The same turns and mirrors carry the whole set onto itself, and each row onto the other rows of its family. Which rows share a family with each named row? Give them in list order.
These 40 rows form 5 families of 8 rows each.
Guve: [-2.49  1.81  2.46 -1.74  0.18 -2.26  1.10 -0.33  0.98  0.44 -0.62  0.89
 -0.70 -2.71  0.52]
met: [ 2.54 -0.23 -1.81  0.71 -1.94 -2.97  1.55 -0.50  3.06 -0.17  1.55 -0.87
  4.85 -0.86 -0.62]
tos: [ 0.23 -1.61 -0.85  1.30 -0.03 -0.90  2.06 -3.15 -2.73  1.19  1.83  1.34
 -1.55 -1.91  0.53]
Dafab: [-0.58  0.90  3.59 -0.19 -1.29 -1.88  1.21 -3.32 -0.12  0.80  0.80  1.43
  0.38 -0.42  0.78]
Ked: [-0.30  1.24 -0.65 -2.59  0.23 -0.69  0.56 -0.26  3.60 -2.78 -0.22 -2.75
  4.33 -1.04 -0.66]
Viz: [ 2.58  0.54 -1.36 -0.58 -0.45 -2.43  1.81 -1.47  3.17 -1.96  0.89 -2.43
  4.76  0.14 -0.82]
razam: [-2.67 -0.32 -0.33 -1.31  0.80  0.87  1.11 -0.28 -1.04  1.47  0.67 -0.06
 -2.89 -1.76  0.30]
zuz: [ 0.38  0.42  1.74  0.87 -0.64 -3.85  2.04 -3.20 -0.80  0.23  0.66  2.19
  0.42 -2.89  0.72]
nosi: [ 2.18 -1.73 -3.95  0.94 -0.56  1.02  2.22 -2.69  1.01 -1.28  2.14 -2.78
  2.88  0.15 -1.16]
vudug: [-0.22 -1.51 -2.56 -1.32  0.25  2.33 -0.44  0.62  1.49 -1.51  1.40 -3.85
  2.48 -0.03 -0.88]
vidi: [-0.36 -1.34 -3.70 -2.00 -0.09  1.11 -0.02  1.99  1.84  0.06  1.56 -2.67
  2.45 -0.14 -0.33]
Dedat: [-3.07  0.93  1.89 -1.09  0.13 -0.77  1.55 -0.67  0.10  0.76 -0.61  0.89
 -0.92 -3.80  0.69]
kaged: [ 3.06 -0.99 -3.48  0.37 -0.49 -0.44  2.17 -1.92  1.64 -1.15  2.09 -2.99
  3.55  0.92 -1.06]
Kogag: [-2.17  1.07  2.24 -2.08  0.67 -2.51  0.39 -0.57 -0.16 -0.36 -0.47  1.22
 -0.14 -3.07  1.15]
zem: [-0.61 -0.90 -3.36 -2.18  0.78  2.37  0.53 -0.16  1.69 -1.89  0.95 -3.71
  2.26 -0.04 -0.76]
goz: [-0.06  0.47  0.05 -1.80 -0.22 -0.69 -0.49  0.69  3.40 -2.48  0.21 -3.00
  4.46 -1.07 -0.66]
kem: [ 2.45  0.30 -1.21  0.54 -1.10 -2.10  2.07 -2.86  2.96 -2.28  0.98 -1.78
  4.93 -0.80 -1.03]
kulid: [ 0.98 -0.95 -3.70 -1.70  0.72  1.06  1.02 -0.15  1.60 -1.36  1.52 -3.79
  2.45  0.97 -0.68]
rus: [-1.89 -1.11 -0.79 -1.94  0.31  1.04  1.34 -0.82 -1.48  0.58 -0.19 -0.81
 -1.63 -3.22  2.51]
Vel: [-1.16  0.99  1.95  0.90 -1.05 -2.38  2.65 -2.61  0.16  0.81 -0.13  1.82
  0.00 -3.96  0.25]
nez: [ 2.24 -2.25 -4.26  0.95 -1.41 -0.06  1.46 -0.40  1.27  0.59  2.65 -1.72
  3.02  0.08 -0.79]
dizuv: [ 0.04 -1.09 -0.89  1.76 -0.53 -0.39  2.76 -2.84 -1.66  1.98  1.73  0.83
 -2.24 -1.59 -0.18]
bivu: [-0.41  0.16 -2.19 -1.02  1.00 -0.63 -1.01 -0.19  2.95 -4.08  0.76 -2.56
  2.55 -1.95 -1.93]
mari: [ 0.40  0.92  1.79  1.28 -1.28 -3.47  2.69 -3.01  0.38  1.04  0.60  1.75
 -0.08 -2.60 -0.02]
kes: [ 0.56  0.72 -1.60 -2.80  0.68 -0.75  0.61  0.43  3.13 -2.26  0.41 -3.45
  3.79  0.23 -0.62]
mivon: [ 1.01  0.07  1.16  0.60 -1.55 -2.99  2.84 -3.37 -0.22  0.24 -0.17  0.89
  0.72 -4.07  2.26]
kad: [ 0.23 -1.31 -3.99 -0.04  1.01  0.96 -0.47 -0.78  1.58 -3.30  1.73 -2.79
  1.47 -1.31 -2.20]
Bego: [-2.63 -0.62 -0.17 -0.13  0.19  0.97  1.90 -1.25 -1.41  1.58  0.56  0.50
 -2.21 -3.08  0.43]
Tep: [ 0.69 -1.94 -1.43  0.88 -0.97 -0.04  2.81 -3.19 -2.09  1.11  0.99 -0.02
 -1.19 -3.19  2.13]
zusa: [-1.46  0.96  1.68 -2.29 -0.27 -1.83  1.24 -1.02  0.35 -0.33 -1.33  0.01
  0.23 -4.27  2.69]
vakuv: [ 1.38  0.31 -1.74  0.60 -0.03 -2.21  0.05 -1.71  3.19 -3.95  1.19 -1.76
  3.44 -2.08 -2.34]
keto: [-0.04 -0.71  1.89  1.05 -1.30 -0.39  1.56 -3.95 -1.44  1.57  1.65  1.10
 -0.68  0.21  0.59]
pumuk: [ 2.62 -0.25 -0.43  1.25 -1.56 -1.97  1.02 -1.82  2.88 -1.94  1.21 -2.09
  5.17 -0.99 -1.04]
relu: [ 1.95 -1.17 -3.60  1.73  0.08 -0.65  0.50 -2.28  1.73 -3.24  2.12 -2.00
  2.33 -1.50 -2.47]
Vev: [ 2.48 -2.22 -3.10  1.61 -1.06  1.01  1.09 -1.77  0.97 -1.07  2.49 -2.92
  3.08  0.06 -1.37]
naf: [-0.06  0.47 -1.30 -2.31 -0.68 -1.89 -0.01  1.77  3.72 -0.80  0.50 -1.71
  4.43 -1.03 -0.12]
botad: [-2.52 -0.95 -0.40 -1.60  1.26  0.46  0.49 -0.68 -2.03  0.68  0.77  0.43
 -2.21 -2.14  1.00]
fub: [-2.30  0.65  3.25 -1.86 -0.31 -0.34  0.10 -1.64 -0.26  0.71  0.33  0.68
 -0.46 -0.30  1.07]
tobur: [-1.72 -0.77  1.46 -0.83 -0.22  1.25  0.54 -2.34 -1.67  1.47  1.26  0.44
 -1.68  0.37  0.88]
bute: [-0.54 -0.74 -0.04  1.80 -0.84 -0.73  3.09 -3.08 -1.35  1.69  0.99  1.36
 -1.26 -3.25  0.10]

The rest of the family of Kogag: tos, zuz, vudug, goz, pumuk, Vev, botad
The rest of the family of Vel: Viz, Dedat, kaged, kulid, kes, Bego, bute
The rest of the family of Ked: Guve, razam, nosi, zem, kem, dizuv, mari

The same turns and mirrors carry the whole set onto itself, and each row onto the other rows of its family. Which rows share a family with each named row? Give them in list order.
These 28 rows form 7 families of 4 rows each.
Keni: [ 1.64 -4.78 -0.07 -0.30 -2.20  0.94  1.32  0.54  2.03 -1.11 -3.07  1.50
 -1.25 -2.29 -0.39]
Milam: [ 0.96 -2.80  1.69  3.71  0.44 -1.79 -2.88 -0.65  0.14 -0.32 -1.04  3.26
 -1.53  1.46  1.96]
muzib: [-1.56 -0.52  0.08  0.05 -1.86 -1.21 -0.79  1.16 -3.73 -0.70  1.82 -0.28
  0.06  1.38  0.85]
vodup: [-0.89 -0.98  1.29  1.41 -4.20 -0.05 -0.68 -0.52 -3.21 -1.01  1.23 -1.15
  0.33 -0.43 -0.52]
poto: [-4.13 -0.69 -1.61  1.19 -2.67  2.18  0.07 -1.09  1.24 -3.00  0.91  4.55
 -1.56 -1.95  1.28]
Kuzup: [-0.76 -4.66  1.00 -1.11 -0.14  1.69  1.68  2.21  0.24  0.31 -2.50  2.18
 -1.80 -2.05 -0.95]
Lan: [ 0.46 -3.29  0.31  5.02  0.20 -2.09 -2.66  0.72 -0.25 -0.40 -0.69  3.58
 -2.14  0.81  1.73]
ligi: [-4.38 -0.59 -2.78 -1.02 -2.08  0.73  0.53 -0.60  0.85 -1.80  0.89  3.27
 -1.12 -0.59  2.68]
mipa: [ 1.17 -4.19  1.36  0.21 -1.35  2.70  2.47  0.82  0.98 -0.44 -1.30  3.35
 -1.18 -1.49 -1.49]
pimu: [ 0.33 -2.12  1.31  5.20  0.68  0.15 -1.73  0.56 -1.39 -1.94 -0.98  4.11
 -1.94  1.07  1.21]
Nud: [-1.60 -2.12  0.08  1.06 -3.88 -1.27 -1.82  1.43 -2.81 -0.37  2.41 -0.64
  0.21 -0.26 -0.66]
geku: [-3.87 -1.16 -1.27 -0.30 -3.04  0.30 -1.13 -2.17  2.70 -1.38  1.15  3.52
 -1.08 -1.49  2.08]
varun: [-4.05 -1.81 -2.64  0.87 -3.28  0.01 -0.91 -0.93  2.27 -1.37  1.42  3.92
 -1.73 -2.13  1.77]
Bak: [ 0.70 -2.62  0.35  3.12  1.74 -1.22 -0.94  1.04 -1.16 -0.65 -1.60  3.27
 -1.67  2.28  2.50]
zaba: [-4.99 -0.44 -1.37 -0.13 -0.82  0.34 -0.52 -0.41  1.00 -1.52  0.00  3.70
 -2.71 -2.89  1.67]
zedom: [ 1.40 -4.60  1.46  0.44 -2.45  2.13  2.31 -0.52  1.14  0.00 -2.27  1.88
 -0.88 -1.65 -0.76]
Sovas: [ 0.37 -4.32 -0.29 -1.58 -0.39  1.46  2.85  1.01  1.49  0.34 -1.70  3.12
 -1.19 -0.28  0.58]
pif: [-1.31 -0.42  1.17  1.13 -3.14  0.43 -0.74  0.84 -3.64 -1.69  2.37  0.19
  0.06 -0.32 -1.26]
parit: [-3.97 -1.11 -1.59  1.70 -3.60  1.64 -0.18 -2.46  1.60 -2.66 -0.35  3.39
 -1.46 -1.98  2.20]
kudip: [ 0.39 -6.08  0.84 -0.72 -2.05  1.83  0.85  0.56  2.17  0.20 -2.02  2.55
 -0.39 -0.33 -0.04]
fis: [-0.54 -1.10  0.00  0.92 -3.94 -1.47 -1.91  0.65 -2.70 -2.25  0.31 -1.74
  0.06 -0.89 -0.15]
vina: [ 0.39 -2.48  1.14  5.58 -0.32 -0.37 -1.91 -0.83 -0.82 -1.64 -2.17  2.99
 -1.74  0.78  2.19]
Sunan: [-3.14 -0.81 -2.56  0.39 -3.56 -0.05 -0.91 -1.60  2.12 -3.19 -0.59  2.24
 -1.62 -2.77  2.04]
kipa: [-1.98 -2.21  0.95  0.45 -3.73 -0.60 -2.47  0.73 -2.59 -1.01  1.49 -0.78
  0.84  0.99  0.17]
Veven: [-2.95 -1.30  1.03 -0.13 -1.77 -0.33 -1.28  2.21 -3.83 -0.72  0.62 -0.72
 -0.74 -0.94 -0.68]
pur: [-1.05 -1.67  1.21  3.50  2.25 -1.46 -2.09  1.06 -1.18 -0.63 -1.89  3.39
 -3.04 -0.21  1.51]
Ziboz: [ 0.82 -6.00  0.04 -0.02 -2.13  1.07  1.50  1.54  1.93  0.83 -1.25  2.67
 -1.11 -1.47 -0.83]
Zop: [ 1.57 -2.46  0.28  4.35 -0.03 -1.94 -2.50  0.10 -0.18 -2.09 -2.82  2.10
 -2.09  0.02  1.86]

The rest of the family of Veven: Kuzup, zaba, pur
The rest of the family of Milam: geku, kudip, kipa
The rest of the family of Keni: fis, Sunan, Zop
The rest of the family of ligi: muzib, Bak, Sovas

The same turns and mirrors carry the whole set onto itself, and each row onto the other rows of its family. Which rows share a family with each named row? Give them in list order.
These 32 rows form 4 families of 8 rows each.
lof: [-2.64  1.05  2.30  0.99 -2.89  0.10  2.67 -0.57  1.12  3.90 -1.78 -2.36
  0.29]
visit: [-1.89 -0.54  3.32 -3.47  0.61 -0.84  3.83 -1.05 -2.56  1.10 -0.12 -2.52
  1.56]
zarop: [-0.33  3.36 -1.06 -2.33  0.74 -0.30  2.00 -2.29  1.65  2.15  0.37 -2.97
  2.77]
sifo: [-3.03  0.31  0.47  1.10 -3.03 -0.39  2.45 -0.55  0.38  3.95 -0.93 -2.28
  0.14]
latul: [-2.73 -0.71  3.38 -1.48  0.10 -1.09  2.83  3.41 -1.26  1.39 -1.05  0.22
 -2.23]
bibuk: [-1.35  2.16  3.29 -0.20  2.72 -0.17  2.75 -2.37  1.74  0.29 -1.64  0.76
 -0.82]
reke: [ 0.33  0.82  0.38 -3.47 -1.57 -1.61  3.26  1.95 -2.39  3.84  1.13 -2.96
  1.37]
Vuso: [-1.44  1.98  1.46  1.47 -2.40  0.01  2.93 -0.49  1.28  3.52 -1.15 -3.77
  0.02]
gad: [-2.66  2.20  2.45  0.76  3.07  0.38  2.44 -1.29  2.19  0.79 -0.93  0.61
 -1.55]
sofu: [-0.82  1.12 -0.76 -2.97 -1.78 -1.90  2.31  3.17 -1.19  4.45  1.49 -2.36
  0.59]
vove: [-0.26  3.63 -0.85 -1.44 -0.37 -0.51  1.33  2.71  2.90  3.21  0.76  0.22
 -2.57]
muk: [-1.89  1.81  0.97  1.38 -1.81  0.00  2.24 -1.31  1.44  3.72 -0.88 -3.84
  0.62]
Robun: [-2.20 -0.45  3.38  0.13 -1.59 -0.25  3.25  2.76 -0.75  2.52 -0.11  0.48
 -2.29]
Refop: [ 0.82  3.07  1.78 -4.23  4.10 -1.26  2.73  1.28 -0.16  0.74  0.67  0.55
 -0.65]
rom: [ 0.56  2.23  0.30 -4.16  3.84 -2.16  2.34  1.35 -0.55  0.76  1.69  0.63
 -0.44]
Mafog: [-2.26 -0.17  3.24 -1.75  1.46 -0.51  4.25 -2.42 -2.21  1.00 -0.60 -1.15
  1.69]
Kef: [-0.26  3.89 -0.78  0.31  0.32 -1.17  1.17  1.81  3.09  3.63  0.01  0.81
 -1.78]
bog: [ 0.39  0.60 -0.74 -2.93 -0.52 -1.01  1.82  3.20 -1.53  3.79  2.30 -2.51
  0.45]
Daba: [-0.01  3.82 -1.14 -3.37  2.63 -1.53  1.94 -2.05  1.11  2.17 -0.07 -2.17
  1.83]
Feto: [-0.37  1.59  1.28 -4.53  2.79 -1.72  2.92  2.09 -1.11  0.97  0.70  2.13
 -1.08]
zofa: [-0.71  3.93 -0.11  0.49  0.63 -1.83  0.54  2.26  1.71  3.50 -0.11  0.24
 -2.85]
didef: [ 0.45  1.30 -0.44 -3.92 -1.95 -1.84  2.91  2.01 -2.10  3.92  0.56 -2.46
  0.91]
menet: [ 0.48  4.15 -1.19 -1.65  0.93 -0.54  2.38 -2.68  1.50  3.34  0.83 -1.97
  1.78]
nam: [-0.77  1.47  0.63 -4.63  3.55 -1.44  2.40  1.32 -1.14  1.15  0.68  1.96
 -0.72]
lut: [-2.02 -0.23  2.92 -1.80  1.44 -0.94  4.00 -1.94 -2.83  1.47 -1.08 -2.04
  1.87]
deze: [-1.97  0.06  3.27 -0.05 -1.29 -0.41  3.38  2.78 -1.83  2.56  0.15  1.11
 -2.14]
Palef: [-2.58  2.60  1.90  0.35  2.60 -0.14  1.95 -1.22  2.75  0.83 -1.35  1.17
 -1.78]
lezi: [ 0.05  3.65 -0.97 -1.38 -0.43 -1.20  0.92  3.18  2.51  3.68  0.38 -0.63
 -2.08]
fomo: [-1.49 -0.52  2.31 -3.63  0.38  0.20  4.73 -1.48 -1.48  1.13 -0.17 -2.00
  2.36]
tasul: [-0.35  3.44 -1.23 -3.15  2.33 -1.02  1.94 -2.06  1.93  2.20 -0.58 -2.98
  1.47]
Matis: [-1.92 -0.09  3.52 -0.84  0.15 -1.75  2.99  3.05 -1.06  2.56 -0.47  1.27
 -3.00]
kuvu: [-2.61  2.79  2.94 -0.24  1.56 -0.68  3.38 -2.44  1.72  0.89 -2.57  0.70
 -0.99]

The rest of the family of sifo: latul, Refop, bog, zofa, menet, fomo, kuvu
The rest of the family of sofu: lof, visit, zarop, bibuk, rom, Kef, Matis

